In the rows, zero is written as 128.
Rows swapped in pairs by one turn or mirror: which row each one swaps with
The rows were stretched afterwards, more along some directions than others.
z_823: [121 138 123 158 119 101 126 150 120 115 104 136 115 127 161 136 131 138
 127 118 101 143 113 147 147 126 102 117]
z_670: [144 159 102 176 109 122 135 149 127 106 102 118 131 153  98 124 130  98
 150 124  64 125 122 139 167 131 124 109]
z_933: [104 114 127 127 113 115 105 130 142 113 105 109 113 151 126 148 152 146
 111 107 119 138 133 114 134 124 160 127]
z_638: [109 120 126 132 110 108 107 129 140 113 109 108 113 154 124 148 146 141
 112 117 117 132 128 120 138 122 149 122]
z_422: [105 137 154 174 132  91 106 135 129 114 135  93  99 120 132 136 109 159
 127 157 159  97 140 141 139 143  85 156]
z_509: [ 91 147 127 143 123  82 120 144 118 105 123  97  96 100 140 147 118 152
 130 121 140 111 132 109 155 116 140 145]
z_634: [128 136 142 198 135  97 119 146 104 135 141 122 122 100 148 120 105 133
 134 170 140 112 122 160 138 158  59 136]
z_604: [100 143 129 142 119  85 124 141 127 100 131  98 104 109 138 150 117 158
 134 122 139 113 128 110 148 115 141 146]
z_961: [105 145 134 173 126  95 122 155 119 114 109 123  99 110 161 147 126 131
 133 134 118 120 113 150 141 141  87 134]
z_654: [118 128 145 157 124  90 118 140 122 129  94 124 132 147 103 143 138 153
 132 159 109 104 138 125 145 132 118 133]
z_996: [108 117 130 125 115 106 111 131 140 119 107 115 120 147 127 150 148 149
 111 119 124 132 138 119 135 111 156 125]
z_889: [107 116 121 176 123 128 101 141 129 108 114 118 121 151 149 119 157 144
 134 100  92 164 121 140 147 153 130 108]
z_274: [126 158 108 168 116 108 129 156 137 101 102 116 136 141 115 136 132 111
 158 119  67 130 128 137 182 128 137 106]
z_788: [116 160 119 170 119 124 130 145 138  88  94  99 122 149 136 146 149 135
 134  86  96 143 140 136 147 139 132 129]
z_500: [ 99 136 159 162 127  75 106 135 130 119 114  99 100 133 120 145 126 146
 124 165 143  97 146 130 142 143 102 146]
z_658: [114 123 123 164 127 115 112 146 104 113 141 112 110 136 145 114 127 154
 126 122 136 131 102 141 122 128  94 154]
z_313: [ 96 145 130 181 140 118 109 140 118 124 111 121 123 105 155 146 138 159
 123 130 122 118 129 138 136 150 101 160]
z_963: [100 147 134 151 125  80 132 145 127 109 135 104 101 100 134 147 113 151
 135 121 132 116 136 113 159 124 130 133]
z_937: [120 159 112 163 125 144 118 138 124 101 105 130 147 144 143 114 149 129
 127 132  98 124 126 155 148 114  96 147]
z_31: [105 145 127 144 118  98 131 138 112 104 132  99 108 107 144 140 108 150
 127 129 141 106 124 121 142 106 128 150]
z_129: [121 140 140 193 132  93 121 138 108 132 130 129 126 106 154 118 121 131
 128 170 130 116 122 159 141 149  56 141]
z_527: [103 109 125 141 117 122 100 141 133 116 107 116 119 152 139 145 157 151
 117 105 112 148 126 123 134 136 157 126]
z_513: [112 143 117 194 133  92 125 148 113 119 128 105 111 108 135 130 125 158
 141 115 111 141 130 130 155 143 106 127]
z_125: [117 152 117 152 114 121 126 137 146  93  89 101 116 161 131 148 158 145
 118  89 105 135 131 123 146 136 129 148]
z_354: [123 161 129 188 126 127 121 128 127 106 116  92 131 139 129 123 139 124
 136 120 113 131 151 140 147 152 105 134]
z_133: [117 141 128 152 122  96 132 146 115 118 106 131 107 123 161 142 131 131
 130 121 104 139 108 143 141 131 104 128]
z_534: [ 97 149 134 158 121  95 119 138 128 113 101 111 121 130 144 143 149 145
 119 145 115 109 114 136 142 139  88 164]
z_562: [106 147 136 155 127  95 124 132 124 131 106 111 118 116 123 144 137 157
 117 122 121 111 142 118 150 139 111 143]
z_786: [132 156 107 166 118 107 126 158 133 102 103 130 140 140 118 125 130 120
 151 118  77 136 135 138 186 127 143  92]
z_585: [142 148 105 179 116 126 132 141 105 109 122 102 115 147  92 118 115 106
 133 123  86 126 103 130 133 137 117 139]
z_733: [104 142 128 146 120  88 125 138 125 104 132 100 102 106 131 142 111 150
 134 118 135 115 134 110 157 111 139 143]
z_182: [107 144 125 149 119 119 114 134 119  97 115 117 129 127 163 121 132 140
 129 142 122 114 117 136 144 106 114 147]
z_660: [107 157 118 149 114 119 124 140 141  93  91  96 111 153 130 154 156 147
 119  86 106 129 132 118 141 136 135 154]
z_677: [133 141 129 196 127 106 132 144 123 112 112 118 139 138 132 123 139 137
 146 129  97 150 143 158 146 148 105 113]
z_835: [125 166 107 175 132 144 116 142 127 105 105 125 150 145 146 122 146 138
 127 122 103 124 128 157 149 119  89 150]
z_434: [ 94 158 122 162 127 115 107 156 143 100 124 119 127 126 159 129 135 151
 142 116 107 129 137 143 183 135 131 112]
z_869: [130 131 134 157 121  98 121 130 124 132  91 139 146 136 116 148 148 150
 130 145 104 119 140 125 134 127 125 139]
z_751: [ 83 147 133 179 145 114 111 140 123 114 121 106 112 103 167 140 131 177
 116 127 144 118 135 136 146 136  95 157]
z_982: [137 140 137 174 124  87 127 129 131 125 116 129 141 131 123 128 130 131
 128 151 113 140 163 153 147 129 110 107]
z_913: [112 120 130 125 111 104 107 126 141 118 116 115 116 148 117 143 143 145
 107 122 131 127 143 118 138 119 155 125]
z_830: [103 129 122 160 131  96 111 172 111 107 115 124 131 121 171 142 151 160
 144 118 123 131 112 141 130 127 106 142]
z_790: [122 129 135 148 121  96 118 137 121 133  86 136 136 138 114 154 148 146
 128 144 100 117 135 121 134 132 137 134]
z_857: [ 91 155 145 173 132  99 112 142 126 114 124 101  91 112 149 144 119 134
 126 149 140 102 131 147 146 143  87 148]
z_65: [ 98 127 150 160 127  78 123 140 104 126 106 115 120 118 137 124 137 163
 125 146 115 123 128 128 147 142 100 138]
z_538: [115 135 116 195 130 113 117 152 124 112 120 125 134 135 146 113 150 146
 152 111  82 163 125 150 161 153 111 108]
z_829: [135 163 106 172 116 108 132 152 134 102 102 119 131 144 111 136 130 106
 158 120  62 134 124 136 176 130 133  98]
z_942: [112 114 126 128 110 106 106 128 140 118 103 117 118 150 126 149 151 151
 106 118 123 135 138 115 137 118 156 121]
z_697: [130 176  99 169 135 140 116 156 134  96 110 119 131 143 129 140 129 134
 120  89 111 124 139 138 160 118 113 128]
z_771: [129 137 135 167 124  89 128 133 136 132 116 124 145 125 124 134 138 133
 128 153 115 133 158 152 141 123 111 111]
z_27: [126 124 135 154 125  98 118 138 128 134  87 134 138 141 111 150 147 151
 127 148 107 116 138 126 137 124 125 136]
z_52: [108 147 117 168 122 104 117 176 123 103 100 123 145 125 155 162 157 130
 146 116  95 129 127 145 140 135 113 136]
z_145: [121 156 130 183 125 122 124 124 125 101 118  93 126 150 128 117 136 127
 126 115 111 137 142 137 149 146 107 131]
z_285: [111 151 125 159 120 135 118 132 128 106 100 126 148 136 146 124 152 127
 133 146  98 119 125 156 148 114 100 147]
z_673: [116 127 122 165 127 121 121 141  98 106 134 104 110 137 132 112 119 150
 118 125 130 129 101 137 122 123  96 156]
z_244: [133 148 132 184 125 104 124 135 131 120 121 119 138 132 126 124 134 121
 149 141  98 139 152 162 145 143 102 117]
z_487: [127 128 137 159 125  89 119 134 120 133  87 136 142 136 118 145 145 152
 130 155 107 117 141 129 140 126 118 132]
z_794: [116 132 127 167 131 115 111 142 119 135  88 136 135 127 134 154 150 148
 125 136 101 125 131 131 135 140 120 146]
z_298: [109 131 160 161 131  83 110 132 133 122 114 103 111 136 113 137 122 162
 121 163 149  97 151 126 146 128 104 135]
z_718: [126 166 114 171 128 125 118 157 124  95 112 112 121 135 123 151 119 131
 122  92 113 124 142 126 154 121 118 127]
z_36: [114 126 125 165 120 117 112 139 101 106 140 100 106 137 124 114 118 151
 125 126 132 127 101 136 127 131 102 154]
z_711: [123 120 126 150 116 107 116 129 147 116 110 130 143 141 146 116 154 171
 112 108 119 151 153 133 168 122 124  97]
z_512: [129 143 138 187 128  99 127 135 130 118 112 124 139 129 134 126 140 133
 145 143 110 142 154 157 144 145 102 116]
z_533: [113 129 119 187 130 121 116 153 123 117 117 129 129 142 145 113 151 135
 147 113  80 163 122 152 155 155 117  99]
z_131: [122 125 135 156 127 102 118 137 123 133  85 139 140 131 124 151 147 150
 129 143 103 121 134 126 134 132 124 139]
z_134: [129 161 107 161 115 114 132 148 143 102  99 128 136 136 117 130 136 114
 147 113  74 133 139 134 185 116 142  97]
z_877: [121 160 111 175 122 104 135 153 143  98  99 112 136 139 126 138 139 125
 152 112  72 141 140 136 187 129 129  94]
z_876: [135 139 124 156 115 113 129 115 129 102 116 123 128 153 130 106 137 146
 113 101 107 162 137 129 153 114 120 108]
z_508: [127 125 126 168 120 125 126 131 105 109 135  99 110 141 104 114 114 141
 120 126 123 128 108 131 126 128 107 151]
z_158: [121 146 121 151 116 121 118 117 149 108 114 123 132 139 127 110 142 151
  91 110 121 142 166 133 174 116 120 111]
z_579: [ 94 137 130 147 123  84 129 149 119 103 120  93 100 107 136 148 117 156
 135 119 130 115 120 111 153 117 139 140]
z_482: [124 163 113 167 121 141 114 133 128 103 108 133 155 139 140 116 148 134
 132 133 100 124 133 158 154 117  99 145]
z_566: [ 97 144 153 174 134  91 112 140 126 116 123  96  94 118 137 143 115 141
 128 155 146 106 133 145 141 150  89 143]
z_688: [ 81 155 129 173 140 114 107 143 128 106 131 104 106 106 165 135 125 167
 124 118 136 122 129 135 160 138 104 148]
z_528: [118 126 126 135 114 102 119 122 139 125 120 123 130 133 125 139 140 146
 106 130 129 134 156 130 141 105 140 118]
z_280: [149 150 107 171 110 126 138 147 117 104 103 118 130 154  89 126 119 101
 145 127  68 125 119 133 153 129 127 119]
z_753: [100 144 124 133 112 109 127 138 116  99 121  99 108 116 142 145 118 132
 127 130 127 109 120 120 135 106 135 155]

z_996 swaps with z_27
z_422 swaps with z_244
z_718 swaps with z_52

